(in the rows, 128 means zero)
Rotation paths and how fast each direction turns (degrees per step)
Each turn is a multiple of 5 degrees from 10 to 175, or 0.
Each row of a path follows its step; steps can be skipped.

step 15: [131 125 132 133 129 132 124 132 126 118 126 132 129 116 134 130 126 136
 130 131 138 131 111 121 129 136 122 133 120 128 140 124 132 134 129 129
 140 124 129 117 120 129 122 138 139 131 119 124 125 134 117 131 137 130
 140]
step 17: [127 135 139 122 128 125 133 121 121 129 121 129 127 126 113 126 141 127
 144 127 119 130 123 125 133 137 129 138 136 129 122 126 135 123 117 142
 125 126 129 127 127 129 126 129 135 131 138 120 132 132 119 124 144 130
 127]
step 18: [123 137 128 115 134 123 129 124 126 131 138 143 132 116 134 117 133 126
 121 129 127 140 127 124 119 130 124 139 123 123 121 137 131 124 129 124
 141 132 128 120 129 126 123 126 134 135 116 129 125 141 129 128 138 126
 123]
step 19: [128 129 142 122 128 121 125 138 122 138 123 126 147 132 138 127 139 133
 130 129 134 122 113 113 123 135 128 124 121 132 125 133 130 130 122 127
 132 135 125 128 129 120 138 132 131 126 123 137 127 119 126 127 132 138
 125]
step 22: [125 137 124 123 132 125 125 117 122 136 116 122 129 119 131 124 131 137
 135 128 135 125 120 139 137 132 128 121 127 129 124 121 140 131 115 126
 138 132 129 125 135 122 121 118 130 124 123 139 123 130 126 122 145 130
 124]
step 23: [121 123 133 123 127 119 126 126 129 127 125 128 129 126 119 121 124 126
 128 127 124 148 126 125 135 147 127 132 117 137 132 134 126 119 123 126
 128 126 124 125 123 136 135 135 128 124 119 138 120 133 126 135 141 139
 134]
step 30: [125 130 133 117 132 133 126 133 126 131 121 132 138 122 126 131 128 122
 134 124 138 133 112 128 115 130 130 124 127 132 125 127 134 121 139 136
 132 131 132 122 120 132 130 133 143 128 120 138 123 123 123 110 138 129
 124]
step 32: [135 130 135 135 126 128 132 128 121 126 132 135 132 129 138 139 136 128
 139 131 121 133 119 117 123 131 127 138 132 129 123 140 132 129 125 125
 144 124 124 129 125 122 116 135 132 124 120 115 128 140 122 134 136 125
 118]
step 33: [120 136 134 132 133 138 128 126 123 131 128 125 135 122 131 122 144 132
 124 126 136 130 119 131 129 123 125 132 122 117 119 120 127 127 119 125
 134 139 134 114 125 122 126 127 135 126 118 132 131 117 129 136 131 143
 117]
Speeds:
[123 130 129 128 129 131 123 127 125 124 130 127 128 128 126 127 129 130
 127 128 126 128 127 129 129 129 128 125 129 129 128 130 127 128 125 129
 125 127 127 130 129 129 128 129 129 131 129 127 129 127 127 130 130 126
 130]  130
[127 130 128 130 129 128 128 124 129 130 130 128 128 128 129 129 129 131
 129 126 129 129 131 129 128 127 126 128 125 129 127 127 125 127 129 129
 127 127 128 128 128 127 129 127 128 128 127 122 130 129 125 123 129 130
 124]  95
[129 129 126 129 126 128 127 127 128 128 130 128 130 129 127 127 125 128
 127 133 131 128 126 129 127 126 126 128 126 127 128 135 130 127 129 128
 128 125 130 130 129 127 126 131 129 128 128 125 126 126 129 128 128 129
 126]  130
[129 128 127 126 128 128 127 128 124 128 129 128 129 130 133 127 127 126
 128 126 128 127 127 126 130 131 130 126 128 128 125 128 127 129 128 126
 131 127 127 130 127 132 126 131 125 130 128 127 130 129 131 126 126 127
 126]  135
[128 130 128 128 128 129 130 128 124 131 129 129 129 130 131 125 127 127
 129 130 127 129 126 128 129 129 129 131 127 130 126 129 127 129 128 127
 128 129 126 126 127 126 131 123 126 128 129 128 128 124 127 132 131 125
 126]  25
[123 127 126 126 131 126 129 129 128 128 129 133 128 130 128 128 129 127
 129 130 128 127 128 125 126 127 128 126 126 131 131 127 131 128 130 127
 129 127 132 129 128 126 132 129 128 127 129 128 130 127 128 127 127 127
 129]  65

step 0: [122 124 127 123 126 126 128 135 125 134 127 119 119 122 133 132 129 123
 140 123 124 132 119 138 131 133 127 123 139 124 131 112 134 119 124 138
 123 125 120 127 122 138 125 118 134 121 130 128 123 141 138 129 118 130
 127]
step 1: [131 142 120 137 138 135 120 122 123 130 134 128 136 127 128 126 128 125
 138 125 125 122 131 132 132 136 124 140 124 125 133 112 127 134 132 139
 134 122 132 122 124 133 116 124 133 124 138 129 134 129 129 130 128 140
 127]
step 6: [123 135 133 118 112 126 135 133 125 124 131 117 130 118 131 135 118 129
 130 137 125 128 125 122 127 137 124 120 131 132 132 120 132 129 123 134
 131 130 124 133 121 131 132 116 129 133 141 118 123 125 128 142 134 128
 134]
step 11: [141 133 143 131 134 123 132 130 117 138 124 130 126 130 122 136 138 112
 132 119 135 133 122 129 132 128 135 127 127 131 129 120 131 122 124 138
 125 122 124 136 133 121 132 127 134 124 132 132 124 139 132 133 122 123
 130]
step 15: [111 120 133 118 136 136 126 131 124 126 124 128 133 130 127 127 138 134
 124 141 131 122 135 130 133 137 145 128 128 132 124 134 133 126 126 127
 129 124 118 126 128 117 140 129 124 139 134 124 133 131 122 124 125 130
 124]
step 20: [123 118 124 146 131 135 133 123 121 136 134 129 131 127 131 137 131 137
 127 118 133 131 122 133 127 126 124 127 123 137 128 123 131 120 132 134
 129 120 125 122 130 129 129 126 116 126 121 121 143 123 138 125 138 127
 123]
step 21: [126 122 124 126 139 140 125 129 122 134 118 132 128 114 137 119 130 134
 123 132 129 126 120 133 132 125 133 134 124 138 125 118 124 112 125 127
 129 124 124 123 120 125 131 125 122 125 125 129 119 139 123 127 123 127
 112]
step 26: [111 128 134 141 130 137 131 125 128 129 129 123 130 125 121 122 128 124
 125 133 123 120 132 127 125 121 143 130 120 132 122 133 122 127 131 125
 128 126 121 120 128 127 135 123 125 134 127 114 139 122 137 133 139 119
 138]
step 30: [124 120 129 138 126 113 128 126 131 128 125 131 138 125 127 120 127 129
 137 123 141 127 122 117 132 133 136 125 139 124 129 127 121 124 119 139
 136 124 127 130 121 138 122 126 137 128 125 136 135 127 126 136 130 123
 120]
Speeds:
[128 129 125 129 129 126 130 125 131 127 128 128 126 126 126 125 129 128
 127 128 127 128 128 128 127 125 129 130 133 126 127 128 125 125 129 127
 126 128 123 126 129 130 129 127 128 126 128 128 126 130 127 128 128 129
 129]  155
[127 131 128 128 127 127 132 128 130 129 127 129 126 127 126 126 128 126
 130 129 127 128 126 128 127 129 128 128 125 129 129 127 126 127 130 127
 129 128 128 132 125 124 127 127 125 130 125 128 125 126 129 131 131 126
 128]  20
[130 130 127 126 127 131 127 129 127 129 128 130 130 128 129 129 130 128
 131 126 127 128 127 131 129 130 128 128 130 125 128 130 127 127 125 124
 129 127 130 130 130 129 128 124 128 128 132 129 125 129 130 130 131 128
 130]  65
[129 129 129 126 130 130 129 128 127 126 128 131 125 125 129 130 130 128
 127 127 126 131 124 127 129 127 126 123 126 130 126 129 127 130 128 127
 125 130 128 128 127 130 128 129 128 127 127 127 128 127 127 130 128 131
 126]  100
[126 128 128 130 130 128 128 128 130 130 124 126 127 127 130 131 130 128
 131 129 126 128 130 127 130 125 130 129 128 130 127 129 129 125 125 127
 126 128 131 128 129 128 131 132 127 129 128 126 126 126 130 128 130 129
 125]  65
[125 129 130 125 129 128 126 128 125 128 128 128 130 129 128 127 127 129
 125 128 125 128 125 130 128 126 130 127 130 129 129 127 128 124 129 124
 130 129 126 128 130 125 128 130 128 128 126 129 131 128 133 129 128 127
 127]  65

step 1: [128 121 119 128 134 131 127 112 133 121 123 128 131 131 126 130 124 130
 135 127 133 126 131 116 121 132 121 131 119 120 127 115 124 131 132 129
 123 126 139 129 137 126 130 128 137 128 126 128 141 123 123 131 134 115
 124]
step 5: [140 119 134 127 123 130 139 126 137 136 135 121 135 136 124 127 129 119
 125 128 128 142 124 133 123 128 132 130 133 121 128 120 125 130 139 125
 129 128 128 129 128 128 131 121 127 131 126 130 133 146 138 124 117 122
 130]
step 7: [135 128 125 136 128 138 125 123 128 125 138 134 120 123 139 126 132 130
 129 138 136 132 129 133 124 129 146 123 127 133 144 129 122 125 120 112
 126 120 124 123 128 126 131 136 123 123 126 124 129 126 127 126 126 132
 137]
step 9: [131 122 125 135 129 120 119 123 120 132 137 131 124 142 129 126 125 132
 128 125 121 132 125 108 129 124 130 134 135 128 132 121 132 130 131 134
 118 122 130 129 125 112 131 131 129 132 129 125 136 127 126 122 138 120
 126]
step 10: [132 119 131 130 132 134 127 129 138 131 133 120 128 128 126 127 134 121
 128 131 123 127 124 139 127 136 127 126 144 128 130 119 131 133 137 118
 131 136 111 134 131 130 135 129 121 122 122 131 123 133 134 116 123 123
 126]
step 11: [130 124 123 127 129 127 124 120 130 118 126 135 129 124 123 134 122 134
 132 140 126 124 124 122 125 135 131 120 125 126 109 135 134 128 126 117
 121 140 137 125 128 133 126 131 133 113 131 124 138 129 125 131 129 121
 127]
step 12: [140 133 128 133 124 135 126 130 125 118 128 134 125 127 124 132 127 140
 128 124 124 132 134 127 126 122 134 127 122 125 149 114 133 121 121 117
 125 120 122 130 133 127 132 133 129 125 136 126 126 124 139 133 127 126
 133]
step 16: [136 132 129 122 123 123 129 130 130 125 125 127 132 130 123 144 119 130
 123 133 126 126 125 135 128 133 129 117 123 129 120 125 129 122 126 120
 123 137 139 133 125 125 132 125 147 129 135 134 130 135 119 135 138 121
 126]
step 23: [135 123 134 140 140 132 132 129 134 126 132 125 137 131 127 132 130 130
 124 138 131 134 120 134 126 134 134 130 134 124 120 127 128 124 136 125
 126 123 133 127 130 128 125 137 121 127 129 126 122 140 146 128 114 125
 124]
Speeds:
[129 129 130 127 128 127 125 129 128 127 129 128 129 123 128 132 127 126
 130 127 127 130 126 128 126 129 129 127 126 125 128 129 129 124 126 126
 123 126 128 127 127 128 125 129 127 131 128 129 126 129 128 131 129 129
 129]  90
[130 128 130 129 124 128 127 126 132 128 127 129 131 126 126 129 124 127
 128 127 126 127 130 130 127 129 126 127 129 126 130 128 126 132 130 126
 128 131 131 127 127 127 126 128 128 127 128 129 129 125 126 126 128 127
 132]  70
[127 130 128 127 129 126 129 128 128 126 124 131 128 130 127 129 132 128
 127 128 126 129 126 129 125 125 128 128 129 124 130 130 129 127 129 125
 127 130 131 128 130 131 129 128 127 125 129 125 128 132 130 128 127 129
 127]  60

step 0: [125 133 128 127 131 122 129 132 118 131 127 136 134 133 128 123 125 118
 133 127 123 124 141 120 132 127 132 143 128 126 114 129 148 117 127 139
 132 124 128 135 128 125 127 132 133 124 136 137 130 125 125 128 133 124
 115]
step 1: [118 123 135 129 131 129 145 119 129 135 121 127 117 136 132 126 134 129
 126 128 132 123 135 134 136 124 126 127 130 127 123 119 122 138 116 133
 135 129 133 134 129 123 126 125 124 117 120 139 120 123 133 123 117 122
 134]
step 4: [133 134 127 139 122 135 138 123 134 118 136 137 130 133 126 135 133 130
 118 127 134 130 140 129 127 113 130 130 137 136 132 122 119 132 134 135
 134 131 130 131 129 127 135 129 128 116 133 131 133 127 137 122 118 137
 129]
step 5: [129 136 132 131 131 136 118 128 125 131 121 138 130 117 132 129 128 118
 131 139 139 128 137 127 129 129 136 132 134 129 130 120 129 140 125 119
 115 125 125 123 136 139 116 137 133 121 122 123 121 130 123 124 136 129
 124]
step 10: [122 132 130 116 128 128 127 122 120 134 135 141 129 121 123 122 122 130
 121 132 128 131 131 126 118 127 134 129 122 124 130 124 138 115 125 121
 136 118 122 122 115 131 132 130 126 125 136 120 123 134 117 136 117 120
 128]
step 21: [129 138 131 130 122 115 140 132 124 127 124 129 125 126 132 122 127 135
 129 133 132 126 134 118 129 138 136 122 121 119 136 125 123 127 133 129
 128 136 137 122 121 136 122 135 131 122 147 118 132 123 122 135 126 122
 128]
step 26: [132 132 129 123 130 121 127 128 121 121 122 143 125 134 119 132 128 120
 126 128 131 134 127 134 122 118 137 124 136 133 119 131 134 132 118 128
 135 147 129 133 127 140 132 129 124 140 136 120 131 127 129 125 128 132
 134]
step 28: [135 129 135 116 131 141 136 135 126 131 135 121 112 120 128 121 135 129
 132 132 123 134 122 132 128 134 132 129 133 129 128 127 134 134 125 108
 128 130 129 115 133 131 124 124 129 125 126 130 141 125 134 132 128 125
 121]
step 32: [120 127 133 134 133 122 139 129 133 133 130 136 129 123 129 115 131 121
 126 127 141 141 127 124 143 142 130 127 122 117 124 127 138 118 130 138
 120 123 130 136 122 130 127 127 135 131 128 132 132 134 127 135 124 127
 127]
Speeds:
[126 128 129 125 129 130 129 133 128 131 128 126 128 127 126 131 126 127
 127 126 128 129 127 129 127 125 127 128 128 127 133 127 130 128 130 130
 129 130 127 127 128 131 127 124 127 128 129 129 127 126 127 128 129 127
 125]  35
[128 128 128 126 126 125 127 127 128 129 128 124 125 127 125 128 130 126
 124 128 128 126 129 126 128 128 126 128 126 128 127 127 126 129 129 126
 128 127 127 129 129 126 125 124 125 128 128 124 126 130 129 132 128 125
 128]  80
[130 127 127 127 129 129 129 126 126 124 130 126 128 124 130 128 128 127
 129 126 130 127 128 132 126 130 128 124 126 128 129 130 129 124 129 128
 128 127 129 127 129 129 127 129 128 125 129 130 127 130 127 133 129 126
 128]  100

step 2: [125 116 125 137 125 129 133 127 129 127 129 137 129 119 117 122 130 139
 116 115 129 128 133 127 143 133 123 118 134 133 136 119 131 134 128 127
 137 126 123 122 134 124 127 138 125 123 129 127 127 119 133 122 127 135
 129]
step 12: [137 131 131 132 125 124 132 127 111 123 133 135 132 131 122 119 130 134
 126 132 128 124 135 128 135 129 124 125 129 128 128 138 118 126 115 119
 121 125 135 123 114 136 124 129 133 125 124 131 125 121 126 126 117 117
 117]
step 18: [140 123 135 129 129 126 119 127 134 138 126 126 112 118 125 128 118 130
 128 112 129 120 128 135 131 136 125 132 136 131 124 134 128 132 140 132
 130 136 138 122 132 126 128 123 125 117 127 127 126 116 129 128 123 127
 127]
step 22: [133 121 124 132 130 129 118 125 126 135 122 131 141 131 130 129 134 132
 128 125 131 121 135 139 113 133 127 135 122 121 133 138 119 129 135 117
 136 125 117 132 137 126 121 134 121 127 127 135 128 123 126 132 132 119
 119]
step 23: [130 128 134 122 126 123 136 128 127 125 117 130 128 138 130 137 127 139
 133 133 131 129 120 130 120 126 120 123 136 125 118 124 122 133 125 130
 124 124 124 128 141 117 125 134 123 125 125 129 116 143 117 120 127 133
 127]
step 26: [142 130 125 130 121 126 121 134 135 130 138 128 122 117 128 124 128 125
 135 126 122 127 119 136 123 128 132 141 136 130 125 146 131 121 136 130
 130 131 122 129 129 117 133 121 133 124 138 130 127 140 125 122 126 129
 130]
step 29: [129 134 134 133 135 126 127 130 131 126 127 124 132 121 120 128 118 132
 129 131 124 122 125 135 134 117 130 123 124 142 136 129 125 118 119 138
 113 120 121 136 121 142 129 135 129 117 127 132 129 132 124 127 125 121
 127]
step 32: [127 135 139 124 132 126 125 129 134 130 122 129 133 131 130 129 131 134
 130 138 134 137 133 118 121 120 119 133 136 130 126 131 133 119 135 119
 131 118 130 141 121 135 129 125 136 133 137 124 125 125 140 137 135 124
 131]
step 34: [133 123 129 131 122 129 126 127 138 126 133 131 129 126 122 125 140 128
 130 130 126 128 116 128 137 125 131 126 131 127 130 135 133 121 127 143
 133 147 138 128 134 116 126 120 132 122 120 122 131 130 131 140 132 126
 134]
Speeds:
[128 127 126 124 127 129 129 127 127 131 130 127 128 128 129 127 130 129
 128 127 130 126 129 126 131 128 128 127 129 127 129 127 127 130 127 121
 130 127 127 128 130 130 129 128 130 126 124 129 126 128 129 125 127 128
 126]  140
[130 129 130 133 129 129 130 129 133 129 126 127 129 130 128 127 127 126
 128 127 127 126 130 128 131 128 127 129 130 128 127 127 130 130 130 127
 126 127 125 126 126 130 128 128 130 127 129 127 124 128 131 129 128 131
 126]  130
[126 127 123 129 124 131 128 130 128 127 129 127 127 128 127 127 130 127
 130 130 133 129 129 126 125 129 131 130 128 128 127 128 127 130 131 129
 128 127 128 130 126 130 130 128 129 128 131 128 128 130 131 127 129 128
 128]  65
